[[-11  10 -18  -3 -12  17 -24   4]
 [  4  -4   7   1   5  -7   9  -2]
 [  0   0  -1   0   0   1  -1   0]
 [ 18 -17  28   5  19 -27  39  -6]
 [ 21 -20  33   6  22 -33  46  -7]
 [-17  16 -28  -5 -19  25 -37   6]]
->
[[  4 -24  17 -12  -3 -18  10 -11]
 [ -2   9  -7   5   1   7  -4   4]
 [  0  -1   1   0   0  -1   0   0]
 [ -6  39 -27  19   5  28 -17  18]
 [ -7  46 -33  22   6  33 -20  21]
 [  6 -37  25 -19  -5 -28  16 -17]]

[[ -5 -15   3  -7 -28 -18 -15  -6  21]
 [ -6  -6   1  -2 -11 -16   0 -27  -6]
 [ 12  19 -15  -6 -34   5   1  17 -38]
 [ -3  -1  16   3  23  -6   3 -31  22]
 [-21   3   3  -2 -19   0  -2  -1  17]]
->
[[ 21  -6 -15 -18 -28  -7   3 -15  -5]
 [ -6 -27   0 -16 -11  -2   1  -6  -6]
 [-38  17   1   5 -34  -6 -15  19  12]
 [ 22 -31   3  -6  23   3  16  -1  -3]
 [ 17  -1  -2   0 -19  -2   3   3 -21]]

[[-30  -5  36  41 -40  23   8]
 [ 25   5 -29 -33  34 -19  -5]
 [  4   4   3   3   5   3   5]
 [  3  -1  13  16 -21  23 -13]
 [ 25   5 -28 -33  33 -18  -5]
 [ -4  -1 -15 -18  19 -24  11]
 [ -3  -1 -14 -16  18 -21  10]
 [  3   0  13  15 -19  22 -12]
 [  1  -1  14  17 -21  22 -11]
 [ -5  -1 -13 -16  17 -22  11]]
->
[[  8  23 -40  41  36  -5 -30]
 [ -5 -19  34 -33 -29   5  25]
 [  5   3   5   3   3   4   4]
 [-13  23 -21  16  13  -1   3]
 [ -5 -18  33 -33 -28   5  25]
 [ 11 -24  19 -18 -15  -1  -4]
 [ 10 -21  18 -16 -14  -1  -3]
 [-12  22 -19  15  13   0   3]
 [-11  22 -21  17  14  -1   1]
 [ 11 -22  17 -16 -13  -1  -5]]

[[  5  -8  -4 -16  -3  17   5 -29  20  18  -3  -3   8   0  26 -18]
 [-15  -2 -34 -34  15  33 -14  32   5 -11  -6   1  17  24   3 -32]
 [ 15   5  14  -5  -5  -4   0   6  10 -38  -6  11   8  -4 -26 -22]]
->
[[-18  26   0   8  -3  -3  18  20 -29   5  17  -3 -16  -4  -8   5]
 [-32   3  24  17   1  -6 -11   5  32 -14  33  15 -34 -34  -2 -15]
 [-22 -26  -4   8  11  -6 -38  10   6   0  -4  -5  -5  14   5  15]]

[[ -9  22  16  26 -31 -12 -34]
 [-34  31   8   2  32 -12 -34]
 [-10  -9   0 -24  -8   1  10]
 [ 19  35 -27 -30   1  -4 -25]
 [ 13 -17 -12  33   8 -14 -32]
 [ 16   3 -19  10 -11  30  -7]]
->
[[-34 -12 -31  26  16  22  -9]
 [-34 -12  32   2   8  31 -34]
 [ 10   1  -8 -24   0  -9 -10]
 [-25  -4   1 -30 -27  35  19]
 [-32 -14   8  33 -12 -17  13]
 [ -7  30 -11  10 -19   3  16]]

[[  4   7  -5 -11  -8   5   1   9  -1  -2   2  -4]
 [ 25  15  -2  -1 -20 -41 -18   5  -1 -34 -13  -1]
 [  8   9  -4 -20 -17   4  -7   9  -1 -11   9  -4]]
->
[[ -4   2  -2  -1   9   1   5  -8 -11  -5   7   4]
 [ -1 -13 -34  -1   5 -18 -41 -20  -1  -2  15  25]
 [ -4   9 -11  -1   9  -7   4 -17 -20  -4   9   8]]

[[-17  -5]
 [  0   0]
 [  7   2]
 [ 14  -8]
 [-10  -3]
 [-10  -3]
 [  0   0]
 [  0   0]
 [ 14  -8]
 [  7  35]]
->
[[ -5 -17]
 [  0   0]
 [  2   7]
 [ -8  14]
 [ -3 -10]
 [ -3 -10]
 [  0   0]
 [  0   0]
 [ -8  14]
 [ 35   7]]

[[  2 -28   8   4 -28  10  11  -6  15  23 -26   9 -21  -3   5 -29]
 [ 14  -3  19   0  -6   7  14 -13  13  16 -20  14 -29 -17  11 -30]
 [ -6 -13 -18  18   8  10  14  16   3  17  31   7  13  -3 -35 -22]
 [ -9  -9 -28  12  11   9  14   7   9  20  17   0  14   1 -30 -27]
 [-25   6  16   9   9 -12   9  10 -42   3  12 -30   0  28  13   3]
 [ 25  11  16 -20  -7 -14  13   1  18   2 -14  28  -2 -13  19 -26]]
->
[[-29   5  -3 -21   9 -26  23  15  -6  11  10 -28   4   8 -28   2]
 [-30  11 -17 -29  14 -20  16  13 -13  14   7  -6   0  19  -3  14]
 [-22 -35  -3  13   7  31  17   3  16  14  10   8  18 -18 -13  -6]
 [-27 -30   1  14   0  17  20   9   7  14   9  11  12 -28  -9  -9]
 [  3  13  28   0 -30  12   3 -42  10   9 -12   9   9  16   6 -25]
 [-26  19 -13  -2  28 -14   2  18   1  13 -14  -7 -20  16  11  25]]

[[-21  10   9   2   8 -15  33 -19  13]
 [ -4   1  -8 -14   5   6  19 -11   3]
 [ -7 -13   4  -1   5 -24   9 -23  24]
 [  3 -18 -10 -19   3  -5  -4 -19  14]
 [-13   3 -12 -13  14   2  36 -12   8]
 [ -4 -28   2  -2   3 -31   1 -26  31]
 [-15  26  22  -6  -9  -2  -6  -6 -16]]
->
[[ 13 -19  33 -15   8   2   9  10 -21]
 [  3 -11  19   6   5 -14  -8   1  -4]
 [ 24 -23   9 -24   5  -1   4 -13  -7]
 [ 14 -19  -4  -5   3 -19 -10 -18   3]
 [  8 -12  36   2  14 -13 -12   3 -13]
 [ 31 -26   1 -31   3  -2   2 -28  -4]
 [-16  -6  -6  -2  -9  -6  22  26 -15]]
